One hidden turn or mirror swaps the rows below in pairs. Which row is each named row swapped with?
The rows were stretched afterwards, more along some directions than others.
tol: [ 0.54 -1.42 -0.01  0.00  1.17  1.40 -2.95 -0.61  0.44  0.83  0.05 -0.19
 -0.66  0.23 -1.39 -0.68  0.63  1.90 -1.65  0.35 -1.21  1.22]
leda: [-1.01 -1.08  0.15  0.33  0.36 -0.15 -0.26 -2.28  1.46 -0.23 -0.28  0.28
 -0.36  0.12 -1.22 -1.31  1.87 -0.44 -0.76  0.30 -2.15 -0.45]
mik: [ 0.59  1.68 -0.94  1.78  0.55 -0.52 -1.70 -1.32  3.44  0.75  2.10  0.58
 -1.06 -1.70 -2.29 -1.31  2.17  2.94 -2.89  0.04 -0.10 -0.87]
Firib: [ 0.80  0.40 -0.16  1.29 -0.07  1.16 -3.37 -0.40  1.40  1.80  0.17 -0.99
 -0.91  0.16 -1.76 -0.87  0.75  1.68 -1.86  0.64 -0.99  1.11]
bini: [-0.04 -0.59 -0.33 -1.46 -0.68  0.42 -0.33  0.45  0.45 -0.71 -0.45  0.01
  0.20  0.41  2.05 -0.05  0.60 -0.27 -0.09  0.97 -0.23  1.14]
murak: [ 0.84  1.45 -0.39  1.38  0.66 -1.42 -2.53 -1.03  3.38  0.26  1.65 -0.30
 -0.78 -1.07 -1.11 -0.77  2.52  1.88 -2.47  0.33  0.68  0.15]
fod: [-0.60 -0.45 -0.14 -0.10  0.30 -0.24  0.17 -2.58  1.52 -1.53 -0.67 -0.03
 -0.01 -0.49 -1.34 -1.11  1.60  0.07 -1.45 -0.26 -1.77  0.02]
kabo: [ 1.94 -0.37 -0.36  0.03 -1.48  0.62 -1.51 -0.10  1.09 -0.89 -0.77 -1.45
  1.22  1.75 -0.84  0.50  1.43  1.55 -1.05 -0.48 -0.85  0.60]
sev: [ 0.73  1.06 -1.80  0.22 -0.72  2.77 -0.12 -1.40  2.42 -1.30 -0.16 -0.01
 -0.04  0.00 -1.11 -1.75  1.91  0.76 -2.56  0.67 -2.26  0.17]
Vem: [-0.31  0.05 -0.29 -0.74 -0.67 -0.15 -0.93 -0.33  1.24 -0.65  0.29 -0.23
 -0.33  0.23  1.49 -0.17  1.03  0.62 -0.70  0.82  0.84  0.68]
posag: [ 1.16  0.50 -1.66  0.52 -0.09  0.30 -1.59  0.68  0.30 -2.69  0.50  0.18
  0.17 -0.10 -2.65  1.17  0.98  4.15 -2.89 -1.44 -1.33  0.31]
Balel: [ 1.12  0.78 -0.90  0.43 -0.43 -0.43 -1.39  0.98  0.17 -2.91  0.59 -0.07
 -0.22  0.40 -2.11  1.15  0.80  3.72 -2.49 -1.58 -0.98  0.52]
Mur: [-0.69  0.84  1.21 -1.49 -0.38 -1.14  1.63  0.58 -0.37 -1.70 -0.76  0.50
  0.87 -0.41  0.19  0.43  0.14 -0.59  0.38  0.01  0.72  0.01]
labis: [ 1.77  0.91  0.42 -0.10 -0.39  0.57 -0.25 -0.64  0.78 -1.91 -0.67  0.36
 -0.13 -1.37 -0.99  0.12  0.80  2.67 -1.82 -0.49 -0.36  0.16]
fubas: [-0.06  0.28 -0.69 -0.07 -0.75 -0.60 -2.07 -0.27  2.71 -0.36  0.86 -0.41
 -0.12  0.32  0.71 -0.27  0.98  0.83 -1.19  0.31  0.59  0.51]
dolaz: [-0.28 -1.75 -0.47 -0.20  1.39 -0.17 -0.45 -1.70  1.33  0.35  0.58  0.23
  1.13 -0.46 -1.38 -1.10  2.55  0.14 -1.15  0.63 -2.35 -0.40]
rel: [-0.14  1.38 -0.53  0.04 -0.36 -1.14 -1.53 -0.88  3.24  0.43  0.93  0.15
 -0.44 -0.75 -0.01 -0.79  1.31  1.15 -1.60  0.26  0.39 -0.61]
moda: [ 0.90  0.23  0.27 -0.09 -0.35  0.82 -0.19 -1.23  0.77 -2.01 -1.06  0.58
 -0.51 -0.66 -0.79 -0.10  0.63  1.90 -1.80 -0.54 -0.77  0.20]
bifab: [ 0.54  0.53 -1.01  0.27 -0.06  0.12 -1.20  0.87 -0.29 -2.31  0.82  0.56
 -0.62 -0.23 -1.94  0.91  0.58  3.73 -2.75 -1.18 -1.14  0.15]
Sel: [ 1.53  0.63  0.03 -0.24 -0.42  1.03 -0.38 -0.70  0.89 -2.27 -0.59  0.44
 -0.08 -0.67 -0.62  0.39  0.40  2.81 -1.90 -0.80 -0.33  0.24]
dop: [-0.09  0.17 -2.04 -0.40 -0.15  0.79  0.13  0.94 -0.63 -2.23  0.43  1.11
 -0.58 -0.80 -1.18  0.52  0.40  2.30 -1.71 -0.73 -1.29  0.68]
Ropi: [ 1.82  0.60 -0.10  0.40  0.83  0.30 -1.21 -0.90  3.13  0.06  0.68  1.34
  0.20 -1.12 -0.68 -0.23  1.06  1.21 -4.03  0.32 -0.44 -2.28]
vok: [ 0.78  1.63 -0.67  1.92  0.68 -0.40 -0.93 -1.40  3.08  0.89  2.16  0.96
 -1.17 -2.00 -2.41 -1.20  1.64  2.64 -2.74 -0.17 -0.30 -1.25]
givo: [ 0.04  1.01 -0.14 -0.27  0.16 -2.25 -0.31  0.45  2.85  1.23  1.35  0.70
  2.03 -1.41 -1.91 -0.14  0.80  0.38 -0.23 -0.33  0.96 -1.04]
tobe: [ 1.03  0.62 -0.35  1.61  0.22 -1.85  0.18  0.32  1.01 -0.19  1.17  0.31
 -1.14  0.07 -0.52  0.35  1.49  1.11 -1.53 -0.18  0.43 -1.11]
zavo: [-0.56 -1.61 -0.23 -0.05  0.61 -0.29 -0.15 -2.32  1.74  0.17  0.12  0.48
  0.41 -0.33 -1.40 -1.47  1.97 -0.40 -0.78  0.25 -1.86 -0.43]
dunud: [ 0.91  0.82 -0.52  2.23  0.08  0.41 -3.12 -0.23  2.03  1.61  0.72 -0.61
 -1.86  0.10 -1.91 -0.91  0.93  1.75 -2.35  0.44 -0.74  0.87]
vid: [-0.32  1.58 -0.55  0.04 -0.62 -1.28 -0.71  0.12  3.03  1.80  1.27  0.25
  1.79 -1.13 -2.42 -0.78  0.63 -0.35 -0.22 -0.05  0.89 -0.27]
Rasub: [ 2.43 -0.27 -0.33 -0.06 -1.15  0.44 -1.23 -0.09  1.03 -1.07 -0.59 -1.46
  1.62  1.24 -1.05  0.73  1.65  2.00 -1.10 -0.55 -0.64  0.59]
sopi: [ 0.73  0.40 -1.13  1.86  0.03  0.90 -3.35 -0.27  1.99  1.46  0.71 -0.80
 -1.13  0.13 -2.13 -0.73  0.75  2.02 -2.04  0.06 -0.93  1.38]
vugef: [-0.12  0.81  0.15  0.44  1.05 -0.44  1.82 -0.73  0.87  1.34  0.74  1.18
  0.51 -2.48 -1.76 -1.45  1.83  0.57  0.62  0.72 -0.46 -0.65]
godet: [ 0.89  1.05 -0.90  2.48 -0.03 -0.21 -3.11 -0.14  2.19  1.65  0.81 -0.83
 -1.31  0.06 -2.33 -0.29  0.92  1.96 -1.88 -0.11 -0.49  0.75]
kigen: [ 0.84  0.94  0.41 -1.53  0.03 -1.84  0.23  1.23  1.25  0.23  1.16  0.97
  2.79 -2.07 -0.60  1.21  0.58  1.63 -0.36 -0.38  1.95 -1.08]
zuka: [ 0.03  1.35 -0.32 -0.35 -0.18 -1.80 -0.60  0.31  3.03  1.41  1.25  0.32
  2.33 -1.26 -1.94 -0.36  1.12  0.24 -0.21 -0.10  0.69 -0.79]
gosup: [-0.52  0.44 -2.40 -0.11 -0.35  0.73 -0.58  0.84 -0.26 -1.15  1.43  0.77
 -0.51 -1.32 -1.74  0.54  0.14  2.63 -1.91 -0.54 -0.34  1.02]
fubul: [-0.81  0.10  0.96 -0.99  0.22 -0.22  2.21 -0.37 -0.43 -0.34 -0.47  0.54
  0.54 -0.91 -0.46 -1.06  1.05 -0.97  1.09  0.56 -0.33  0.48]
Tevuv: [ 1.87  0.43  1.57 -2.08  0.05 -1.08  1.05  1.26 -0.14 -1.71  0.03  1.09
  2.34 -2.03  0.30  1.33  0.17  2.30 -0.59 -0.46  1.53 -0.55]
Pegeb: [ 0.74  0.46 -0.57  1.75  0.10 -1.78 -0.40  0.20  1.29 -0.29  1.42  0.00
 -1.13  0.45 -0.63  0.25  1.53  1.10 -1.94 -0.23  0.43 -0.93]
Bug: [ 1.05 -0.69 -0.21  0.77  1.20  1.15 -3.43 -0.92  1.51  1.66  0.60 -0.84
 -0.34 -0.37 -1.83 -0.81  1.52  1.94 -2.51  0.74 -1.14  0.93]
Raluv: [ 1.05  1.45 -0.55  2.09  1.38 -0.74 -0.99 -1.39  2.72  0.66  1.68  0.87
 -1.02 -2.42 -2.70 -1.14  2.24  2.96 -2.53 -0.06 -0.42 -1.24]
pupak: [ 0.55  0.96  0.09 -0.53  0.08 -2.29 -0.68  0.78  2.68  1.15  1.32  0.66
  2.58 -1.41 -1.72  0.28  0.98  1.03 -0.31 -0.38  0.97 -1.05]
Kolal: [ 0.33  0.30  0.07  0.17 -0.22 -0.03 -0.04 -1.82  1.07 -1.24 -1.02  0.38
 -0.11 -0.89 -1.71 -0.56  1.90  0.54 -1.02 -0.26 -1.58  0.27]
vun: [ 0.12  0.41 -0.44 -0.36 -0.62 -0.23 -1.49 -0.70  2.41 -0.17  0.79 -0.28
 -0.04 -0.38  0.76 -0.22  1.52  0.51 -1.00  0.70  0.79  0.93]
bipib: [ 0.68  1.04  0.57 -1.06  0.07 -2.37  0.30  1.26  1.75  0.86  1.31  1.10
  2.57 -1.93 -0.95  0.29  0.69  0.75 -0.04 -0.21  1.30 -1.06]
Tezu: [-0.67  0.90  1.06 -1.61 -0.65 -0.73  1.63  0.63 -0.50 -1.50 -0.88  0.25
  1.05 -0.44  0.06  0.50  0.28 -0.13  0.72  0.13  0.68  0.20]
Neru: [-0.54 -1.22  0.02  0.03  0.91 -0.22 -0.05 -2.35  1.61 -0.34 -0.09  0.75
 -0.11 -0.39 -1.10 -1.17  2.36 -0.39 -0.60  0.32 -1.86 -0.24]
medol: [-0.45  1.20  1.08 -1.62 -0.39 -1.12  0.96  0.99 -0.41 -1.94 -0.34  0.66
  1.08 -0.39 -0.17  0.87 -0.02  0.32 -0.23 -0.26  1.34 -0.19]
giral: [-0.21 -0.16  0.10 -1.56 -0.41 -0.29 -0.35  0.60 -0.25  0.02 -0.07 -0.16
  0.26 -0.75  1.34 -0.23  0.89 -0.53  0.37  1.18  0.21  1.11]
savi: [-0.89  0.70  1.11 -1.16 -0.39 -0.80  1.90  0.42 -0.72 -1.38 -0.84  0.27
  0.58 -0.40  0.10  0.00  0.54 -0.60  0.96  0.33  0.29  0.59]
gogek: [-0.25 -1.94 -0.13 -0.46  1.95 -0.50 -0.62 -1.60  0.39  0.30  0.24 -0.18
  1.36 -1.09 -1.67 -1.02  2.51 -0.29 -0.45  0.64 -1.89  0.18]
keko: [ 0.44  0.45 -1.79  0.48  0.23 -0.26 -0.99  0.97  0.08 -2.57  1.17  0.72
 -0.25 -0.55 -2.21  0.75  0.49  3.31 -2.64 -1.35 -0.99  0.26]
kinus: [-0.51  0.41  1.14 -1.26  0.15 -0.46  2.01  0.16 -1.04 -0.95 -0.78  0.21
  1.34 -0.96 -0.23 -0.20  0.99 -0.27  1.05  0.52  0.07  0.53]

dolaz swaps with bini
leda swaps with fubas
keko swaps with Firib
Kolal swaps with murak
zuka swaps with Mur
vugef swaps with Tevuv
tobe swaps with Rasub
sev swaps with Ropi
tol swaps with gosup
fubul swaps with kigen
medol swaps with vid

